Y: a few groups of rows, each row roughly a mix of its group's hidden directions:
Y (108 x 10):
[[-21  -7 -11  15  15 -10  11   9   7  -3]
 [-15  -7 -11 -12   2   1  -1  19 -11  19]
 [  3 -12  17   2  11  26  -7  -2   0 -11]
 [ -3 -11  -6  16  21  -8   7 -18   9   5]
 [-12 -20  13   8  16  -7   0  -7  -8  14]
 [-13  12 -22  12 -15   9  -2   9  -4   5]
 [  4  -7   7 -18 -21  -5   1   9  16 -13]
 [ -6  -5 -14  -7   9  -6   4   2  31  -1]
 [ 23 -10  12  -6   9   3  -7 -12 -10 -16]
 [ -1 -14 -16 -22  11   6  -3  -3 -17   7]
 [ 27  16   3  -5 -13   5 -10   1   1  -9]
 [-13  -5  -5 -17  -5  -5  -7   7  21 -17]
 [ -1  -1 -20 -22 -10 -10   1   1  -9  15]
 [ 13   4  13 -20 -19   0  -1 -10  -3  14]
 [ 14  10  21  22  -8  -7  -2  -5   8  -5]
 [-11 -16   7  16  25  -5  -1  -7  -3   6]
 [ 10  21  -3 -13 -12 -11   9  -4  18   3]
 [ 13  -5 -21  -2 -22  15   3  -3  -2  -9]
 [ 25   6   2  -3   0   2  16 -10  -6 -19]
 [ 12  -4  12  11   5  -1 -17 -26   0   0]
 [ -7  -4 -13   6  15   2   2   4  29  -9]
 [ 23  -3  16   5   0  -6 -13 -18  -4  -5]
 [-22  22  -9   3   1   6   7  14   8   0]
 [  8   4   3  26   3  13  -4   1 -17 -12]
 [ -1 -17 -15   3  -6  -2   4   5  26 -12]
 [ -9  22  -7  -8 -13   1  -8  14  11  13]
 [ -5 -16   2 -18 -25  -9   7  -2   1   7]
 [-15  -7 -23 -16   4   2  -3  -6  -7  16]
 [-20 -11 -19 -19   8   7   0   8  -2   5]
 [ 14  12  13  -5  11  -9  -2 -21  12  10]
 [ -6  16 -12  14   2   1  -8   0  26  -3]
 [  6   5   4  -1  -2   1   5  -9  18 -30]
 [ -8   0  -8   2  14 -20  23  -7   2 -10]
 [  2  13   8  27  -7  -5  -1 -13   5  12]
 [-13 -16  16  -9   2  10  -7  -7 -18  13]
 [  3  -4 -16   0  20  -3   0   5  25 -10]
 [  4 -15 -13   1  -7  25  -5  -5  12 -12]
 [ -5   8  10 -17 -19  -7   1  17  14  -6]
 [ 10  -6 -15 -20  10 -12  -4   4  19  -6]
 [ -2  -7   7  -9  22   2  12  -8  17 -16]
 [ 23   9 -13  -9   0 -10 -17   3   4 -11]
 [ -5  -3 -17  -7 -23  -1   6   7  15 -13]
 [ -3 -18   1   7   4  22   5  -2   3 -22]
 [  0  22  15  -8   3 -20   3   6  13   7]
 [  7  15  -6 -15 -16 -11  13  -5  16   7]
 [ 13 -14   5  -2  -8  25 -18  -3   4  -2]
 [-16  -8 -17 -19  -1  -3  -4  12  -5  15]
 [-11  13  17  -2  21 -14  13   4  -3  -1]
 [  7  -5  26   0   6 -17   2  -1 -19   2]
 [  5  11  16  26   0   4  11  11  -4   4]
 [ 22  16  16  -9  -5 -12  -3  -7   7   8]
 [  6 -19 -18   6  -2  -2   7   5  20 -14]
 [ 19   6   9   9   0   1   4 -22   5 -19]
 [  1 -10 -17   0 -17  -9   6   0  25  -3]
 [ -6  -8  16  -6  -2   1  15  -4 -24  15]
 [ 13 -13   0  -6 -28  -5   7   5  -8   9]
 [ -2 -13  -7  20   3   3  -4  21 -11 -14]
 [ -3  18   8  20 -14  -6  12  12  11   2]
 [  4 -11  20  13   8 -11  -9  16 -14   3]
 [ 18 -25   1  -1   5   9  -5 -16   3  -8]
 [-18 -13 -12 -21  10   8  -3   9   4  -8]
 [ -8  20  -7  12  13   1  -5   0 -12  21]
 [ 28  -6  15  10   0  -1 -13  -2 -10   1]
 [-19  -3   6   5  -7  -9 -20   8  18   9]
 [ 15 -10   4 -20  -8 -11   5  -1 -21   6]
 [ -6  -5  17  11  -2  11   9  -3 -27   5]
 [ 12 -20  -6   1   8  19  -6 -16   8  -8]
 [-11 -19   6 -29   1  -3   1   4   7   0]
 [  3  12 -14  14 -13   0 -11   0  21  -9]
 [ 19 -21   0   7   6   8  -8 -18  -9   1]
 [-26  -2  13  -4  -8  12 -11   2  13  -5]
 [ -7  13   6   8 -14  -6   8  13  22 -12]
 [ -7   0   8 -25 -22  -6 -11  -1   3   5]
 [  9  16  10   9 -21 -15   6   8  11  -3]
 [ 20 -17  18  -7  11  -6  -6 -13  -4   1]
 [ -6   5  -4  -9  -5   2  19  25   6 -14]
 [ 25  -6  -5  10 -19 -10   5  11  -1  -2]
 [ -9   0 -15  -7   7   9  10  -2  25 -13]
 [-10  21  -8   6  19  -9   5  -3  -4  16]
 [ -2  11   5   4  -3  -6  16  -9 -15  25]
 [-10 -24   5  17  13  -4  -2   6 -13   3]
 [  6 -14  20   6  18  -4   5  -9 -15  -8]
 [ -4 -24   7  18  15  -8   1  -4  -8   9]
 [ -3  20  -5   0  23   1 -13   2  16   0]
 [ 12  -9   6  -9 -24  -3  -5   0 -21  -5]
 [ -8  14  14 -24 -12  -6   3   0   2  13]
 [-22   7   4  20  -4  -1  -7   3  18   9]
 [ -1 -10 -13   5  20  -5  20   1  16   4]
 [ -5  16 -15  -8 -20   0  -7  11  13  10]
 [ 19 -17  -6   3 -19   0 -13  -7 -11   5]
 [ -1   4 -18   9 -25  10 -11   7  -6   8]
 [ 14  -2  -3  -2 -25   6  -3  19 -11  -8]
 [ -5  20  13   4 -10  10 -22  -1  -8  -3]
 [-20 -11   2  12  25   6  -4  -3  -5  -1]
 [ 16  -8   3   2  11   3  -8 -18 -21  11]
 [  1 -14 -11   3 -12  25  -4   0  10 -14]
 [-23  15   7 -21   4  12  -5  -1  -1   1]
 [  3  -7 -24   4  -9  -5  19 -11  13   3]
 [-20 -10  -3   2   8  20  -9   6 -15  -9]
 [  8  25  14 -16  -4  -9  -2  -1  10   5]
 [ 15  -8  -5 -21  -4  -8  -4   3 -20  11]
 [-21   0  15  12  15  19  -1   2  -1  -4]
 [-29   4  16   2   7  12   1  -2   5   8]
 [ -9  -3  -1  26  12  16   1   3   9 -13]
 [ -9 -14 -14 -17   9   3  -9   0 -15  17]
 [ 11 -11  -2 -18  13  10   8   7 -17 -13]
 [ 17   1  -6  -5  -7 -19 -11  -8  -6  21]
 [ 18   7 -11  -4 -25 -11 -11  -1   1  -4]]

the three rows of each list that fit no group, in list order (the others fit one group, some only roughly):
- Q231: [ 13 -19  -3  -6  -8 -10  19  -3 -16   6]
- Q518: [ 12  -4   2 -16 -13 -28   3  -2   5   2]
- Q177: [  3   4   1   8  26  20 -10  -9  -3   9]
- Q989: [ 10 -17 -13   6 -26  -6   0   0  -8  -6]
- Q206: [ -7 -19  -4 -23  12   4 -12  10  -7  -1]
- Q677: [ 12 -12 -12  15   5  18  -8  -1 -10 -16]
- Q363: [-16   8   3  15 -12  -8  14   5   9  19]
- Q460: [-11  -2 -17 -25  -8  -6   1   4  13 -11]
- Q727: [  9 -17   4 -11   4  -3 -15   0 -21  15]
- Q219: [ -5  18  13  14  11  14 -12   0 -14  -4]
- Q392: [ 16  16  19  -7  -5   3  -1 -11 -12 -13]
- Q83: [  3  27   2 -11  14  -5 -16  -1  -2   8]
- Q780: [ 12  -1 -19   1  17   4  -3 -11 -11  19]
- Q96: [ -1  -7 -15  20   9   7   6   3  19 -13]
- Q560: [ -7  -7   5  -4 -14  -3  14  10   9 -27]
 => Q363 Q392 Q780
- Q398: [ 10   6   3  17  17   1 -14  -8 -21   3]
- Q422: [  0   3  -7  -4 -24  -3 -14  -1  22  -8]
- Q439: [  0   7 -17   3 -15 -12  15  17  12  -8]
- Q492: [ 11 -25   9  -1   9   4  -7   7 -18  -9]
- Q413: [-10 -18  -5 -13   9   0 -23  -2  -4  11]
- Q872: [ -9   2  -5  -4 -24   8   4  17   9 -16]
- Q30: [ -2  22  -5   1   0 -17   7  16  16  -7]
- Q338: [ -6   6  -2   4  10 -21  17  -9  19   7]
- Q194: [ 13  -7  13 -11 -20 -10   4  -4  -6  18]
- Q628: [  8  -8  -7  -8   5  -2 -14 -30  -3   0]
- Q329: [  3  26   4 -13  -9   4  -6  17   2 -12]
- Q410: [  3  28  -3  -5  -6  13 -14  -3  14   2]
- Q332: [ -7  11  -3 -16  13  -1 -17   5  22  -4]
 => Q398 Q492 Q410
- Q918: [  9   8 -12   7  14  17 -11 -11   6 -18]
- Q282: [ 17   3   2   1 -12   5 -23 -12 -16   2]
- Q91: [-17  -2  -7 -16   2   2   5  18  15 -16]
- Q315: [-14  -6  -2  -7  12  14   7  14  10 -22]
- Q305: [ 12  -9  16  -8  16 -21   5 -12   0   3]
- Q50: [ -7  20 -14   0   7 -19   5  -4   2  18]
- Q966: [  1  13  26  -6  15  -6 -13   1  -5   8]
- Q726: [-16   3  10  12  -2  12   8  -4  18 -18]
- Q214: [  3  -2  -4  20   8  -6   1  -9 -25  13]
- Q185: [  6   0 -20   2 -23  -7  16   9   6  -4]
- Q159: [ 14   5 -12  16  16   7 -12   6   6 -17]
- Q384: [  6 -23  -4 -19 -12 -11  14   1  -3   3]
- Q786: [-22 -13   1   4  11   5  15   0  19   3]
- Q917: [ -8  18 -10   3  22 -10 -11  -2  11   9]
 => Q282 Q726 Q917
- Q47: [  1  12   6 -17 -15  20 -13   4 -10  -7]
- Q416: [ -9   1  -9 -10 -21 -14  15  14   6   7]
- Q88: [ -2  17   2  -8   5   7 -27   5   9 -12]
- Q174: [-12  13   2   0   6 -23  11  11  17   2]
- Q463: [ 23   4   5  12  -5  -6 -11  17  -1 -15]
- Q944: [-5  2 22  2 22 14  9 -7 -9  1]
- Q168: [-25  -6   5  -7  11  -9  10 -10   4  16]
- Q930: [ -9  13  -2   7 -22 -12   1   8  20   2]
- Q767: [-4  3  2 28 12 10 16 -3 -8  5]
- Q870: [  2  -8  16   6  27   4   3 -10 -13  -5]
- Q176: [-10 -13   0  19  22   2  -6   1  16   2]
- Q244: [-19  15   8   9 -14   4   8  14  11   8]
- Q324: [ -3  19  -9   8 -12  -4  17  -7  18  -9]
- Q561: [-21   0   9   7  -2   2  -4  20  19  -7]
 => Q944 Q176 Q244
- Q93: [  7  -3   5  -8 -25 -16   9  14  -4  10]
- Q494: [-18 -14  -6   7  -4   5   9   3  26  -5]
- Q507: [ 11   3  -7  -5 -20 -18  16   3  11   9]
- Q535: [-13  16   9   0 -24   2 -12  -8  -3  11]
- Q650: [  6   5  -1 -10 -12  23  -5  15   9 -16]
- Q372: [ 23  -8   0  -5 -25   7  -3   1 -12   1]
- Q970: [ 14   4   5   6  -4  19   9 -11 -24  -4]
- Q107: [ -1   3 -12  29  -7   5   2   0  16  -9]
- Q378: [-20   0   7   3  11  15 -12   5  17 -12]
- Q590: [ 14 -18  14   7 -10  -7  -3  11 -17   9]
- Q625: [-24  -7  -3 -18   2  14  -7  12  -1  -8]
 => Q650 Q970 Q625
- Q201: [-14   1  16   3  -2  19 -15 -13 -11   7]
- Q836: [  6   7   7   9  -3 -19  15  -4  24  -3]
- Q597: [  5   8   3  11 -15 -13   1   4 -11  26]
- Q485: [  8 -14 -11   7 -15   6  20  -5   4 -17]
- Q869: [ -1  -9   7   1  25  -7  17 -12   1 -13]
- Q770: [ 14 -19   7  -5  -9 -22   8  -7  -6 -10]
- Q59: [ 16  -4  -5  -9 -19 -16  13  -7   6  14]
- Q673: [-15  19  -4  11  13  17  -6   3   0  14]
- Q127: [ -8  20   4 -16  -7  -3 -19  -2  13   6]
- Q825: [ 19  -9 -18  16   0  -4  18  -2  -7   0]
 => Q201 Q836 Q485
- Q316: [-11 -17  -9  -9   6   1 -21 -10  -5  15]
- Q764: [ -3   5  -7 -10 -15  10 -12  -1  -5  27]
- Q968: [ -4  12   0  18   5  13  24   8   4 -10]
- Q633: [ 11   7 -10  14  17  14 -10  -8   4 -18]
- Q831: [-15   5  -6   5  17  18 -11   7  -5 -18]
- Q251: [  2  16   5 -15 -12  -7 -26   1   6   0]
- Q27: [-19 -25  -6  -7   6   2  -7   9  -6  13]
- Q864: [ 24  -3 -11  -2 -13 -12  -2 -10   4 -16]
- Q881: [  2  -7  -6  -6  14  12   9  13 -25   8]
- Q523: [  1 -11   8  14  19   9  14   1 -20   1]
- Q453: [ -1 -25 -13   7 -17   1   9   6 -11   3]
 => Q764 Q27 Q864
- Q431: [-10 -15   5 -16   0  -5 -22   8  15  -4]
- Q581: [ 10  -4  -4   9  15  -5  12 -22 -16  10]
- Q511: [ -3   0  10  -5  -5  -4   3  29  12 -15]
- Q701: [  9 -11  -8  12   8 -15   5 -16 -20   5]
- Q477: [ 10  -2   1  22 -21   1  10  13   8  -7]
- Q823: [ 11   6  -4   7   4   6  16   1 -25  16]
- Q827: [  3  -1   4  17  25  16   4  -8   7 -11]
- Q94: [ -9 -10   9 -12   0  -4 -11  25  10 -11]
- Q134: [-8  5  2 32  7 12  7 -3 -6  1]
- Q73: [ -2 -23  -7  12 -13  -3   6  18 -13  -1]
- Q539: [-19  -3  21 -22   1   7  -8   2  -3   3]
- Q295: [-12   5 -16  -1   0   4  11   2 -13  26]
- Q313: [-22  -9  13 -20   2   7  -8   8   9  -5]
 => Q581 Q477 Q827
- Q406: [-11 -16   0 -12  13   8  -8  20 -11   6]
- Q301: [ 26   1  18   4  -2  -5  -2 -11  -5 -16]
- Q990: [  5  -5 -25   8 -20  -4  -8   7   3  13]
- Q369: [-17  13  -9   5 -21   2   4  19   3  -3]
- Q562: [-15   4  13 -16  21   2   2  -1  -5  15]
- Q374: [  2 -23 -11  -5 -20 -14   2   7   8   1]
- Q867: [  5   9  20 -16 -14  -5 -12  13   2   9]
- Q149: [-21   5  -7  13  -3  -2  -8  -4   8  24]
- Q276: [  2 -20  10  14   2  12   4  -3 -16 -17]
- Q46: [-18  -2  -7  12   6   1  18  -3  21   9]
- Q798: [ 16  -7  22   0 -13   2 -12 -12   8 -10]
 => Q990 Q374 Q798
- Q791: [ -8  19  -2   0  18  -8   3 -13  20   0]
- Q278: [ 11   8   3   3  -8  -4  16  13 -21  16]
- Q885: [-10  -7 -10   2  -6   3  17   6  11 -26]
- Q414: [-17  13  -7   4 -11  -4   7  -2  25  -8]
- Q549: [ 13   2  13  13  -3 -13 -17 -18   2   9]
- Q145: [ -4  17 -12 -21   0 -13  11  -3   4  15]
- Q345: [ -1  -1  -4  -8 -31   3  -4  14   8  -7]
- Q697: [-9 25  2  4  6  0 23 -6  1  7]
- Q797: [  6  -4   1   2  18  18  10 -11  -3 -22]
- Q275: [  7 -14  -8  21  15   1   6   3 -18  -8]
 => Q145 Q697 Q275
- Q180: [  9  -6  22   1  -9 -14 -21   8   6   0]
- Q311: [-3 23 10  7 -9 -7  9  2 -4 22]
- Q599: [  7   6 -21   7 -16 -10 -14   4  13  10]
- Q382: [  5 -14   2   6  16   0  20   0 -22   6]
- Q464: [  3   2  -5  10  19 -17   5 -13 -14  16]
- Q986: [-32   1  -4   1  10  -5   7  15   2  -1]
- Q708: [-14  26   2  -5   8   4  -7  10  10  14]
- Q376: [ -8  11  -2 -16 -12   5  -1  13  25  -3]
- Q906: [ -7   1  -4 -18 -21  -1   3  17  12  13]
- Q169: [ 10   3   6  11  18  17   8 -15  -3 -16]
 => Q311 Q599 Q906
- Q987: [  7   4  15  -6   6 -19  14 -19  12  -3]
- Q450: [  7  11  26 -15  -9  -7  -8   9  -7   7]
- Q486: [  2 -14 -11 -19 -13 -15   8   0  16   5]
- Q843: [ -5  15  -9   7 -20  15   2   5   6 -18]
- Q912: [  5  12  14   0   5 -10 -13   2 -14  24]
- Q457: [ -9 -16   4 -16  22   0   8 -12   6   5]
- Q495: [ 21  -3   5  -5  -4 -14 -15 -17 -10   9]
- Q772: [  1  -8   7  -5 -24 -18  10  11  -3 -11]
- Q501: [ 18 -14  26  -8  -2  -9  -6  -2  -5  -3]
- Q824: [-10  11 -16  -1 -12  -3  11  16  -4  19]
 => Q987 Q843 Q457
- Q28: [  9 -11   8  -4  15   6 -13 -20   1 -16]
- Q956: [  2  -2  -7   5   4   3  -3  -6 -21  29]
- Q380: [  7  -3   9   1  31   3  -3 -14   1  10]
- Q954: [ 13 -20  21 -12  -3  -6   0 -12   7   5]
- Q449: [-25  11   8  -5 -14  -4  -5  12  12  -8]
- Q266: [ 12  -1   5 -18 -21  -6 -17   2 -12  -7]
- Q100: [ -6 -11  -2 -24   0  -3  -5  16   8 -17]
- Q18: [  2  -3  22   3  26   3   4  -9 -10  -2]
- Q226: [-13  11  -3 -17   2  -1  11  23  -6  12]
- Q20: [ -2   9 -22  -2 -24 -11   0   9   5   7]
 => Q954 Q449 Q226
- Q322: [ -6  -3  14   5  16 -18   9 -12   7  17]
- Q386: [ 13   1   4 -15  11 -23   1 -12  10  10]
- Q71: [-14   7 -19 -15   1  11  -9 -12  15  -6]
- Q532: [-14 -16  -3  17  -2  12   9   3  18 -11]
- Q17: [ -3 -18  22  -3   2  -4  -3 -10 -11  19]
- Q920: [-18  12 -16  -1 -15  -9   4   0  17   7]
- Q259: [ 12 -15  -9  21   6  -1  21   0  -4  -5]
- Q878: [ -6  16  -8   3  24   1  17   0  -6 -12]
- Q993: [ 22  11   2  -6 -15  -9  17   6  -6  -9]
- Q195: [  8  14 -14   2  14 -12  13  -4   7  20]
- Q657: [ 18  11   3  15  16  15   3 -12  -4  -9]
 => Q71 Q878 Q657
- Q498: [ 18  -9   2 -11 -21 -15 -12  -1  -3   9]
- Q748: [ 14 -15  16  11   1 -19   2   0  -5  14]
- Q994: [  8   1   0   0   1  -2   3   7 -24  26]
- Q627: [  7   1 -29   3  -2 -12  -1 -14   2  14]
- Q68: [ -4 -14  -3  -9  -3 -12 -23  -2  -5  19]
- Q120: [  6  -6  -1 -14  16 -17  12 -12  16  -6]
- Q548: [ 10  -4   6 -12 -16   2  -1   4   7 -28]
- Q863: [ 10  23 -16  -3 -15   2 -10   7  11   6]
- Q203: [  6 -12  19 -17 -10  -7  -3   0 -20   5]
- Q6: [ 20  14  -2   4  -5   9 -13  13  -4 -19]
- Q163: [-20  22   6   7  10  10  -5  -4   7  12]
 => Q548 Q863 Q203
- Q835: [ 22  -2  17  -5  -6  -8  -5  -1   5 -21]
- Q426: [  4  -5 -15  16 -19   2  -1   3  16 -16]
- Q681: [  7   4  -4   1  21 -18   1 -16  -7  17]
- Q39: [ -5  18  20  -1  20 -10   2   3  -2  12]
- Q983: [  1  -8  13   2  21   4 -14   5 -12 -18]
- Q75: [-10  14  -2 -10 -19 -18   7  15   6  -2]
- Q258: [ 26 -15  -4  -2  -1 -13   8 -14  -5  -3]
- Q741: [-10  -5   5  -7  33   6   2   3   8  -4]
- Q766: [ 15  -2  -5  10  -9  -8  19  -6 -18  12]
- Q358: [ 2 20  0 18 -9 -1 17 -9 13 -9]
- Q886: [-13  -9   5  13  14  -4  16 -19   8   7]
- Q356: [  8   2  -9  15   0  -9  -6 -12 -20  19]
- Q5: [  3  -5  16 -17   5 -19  12  -1  13 -12]
 => Q983 Q258 Q886
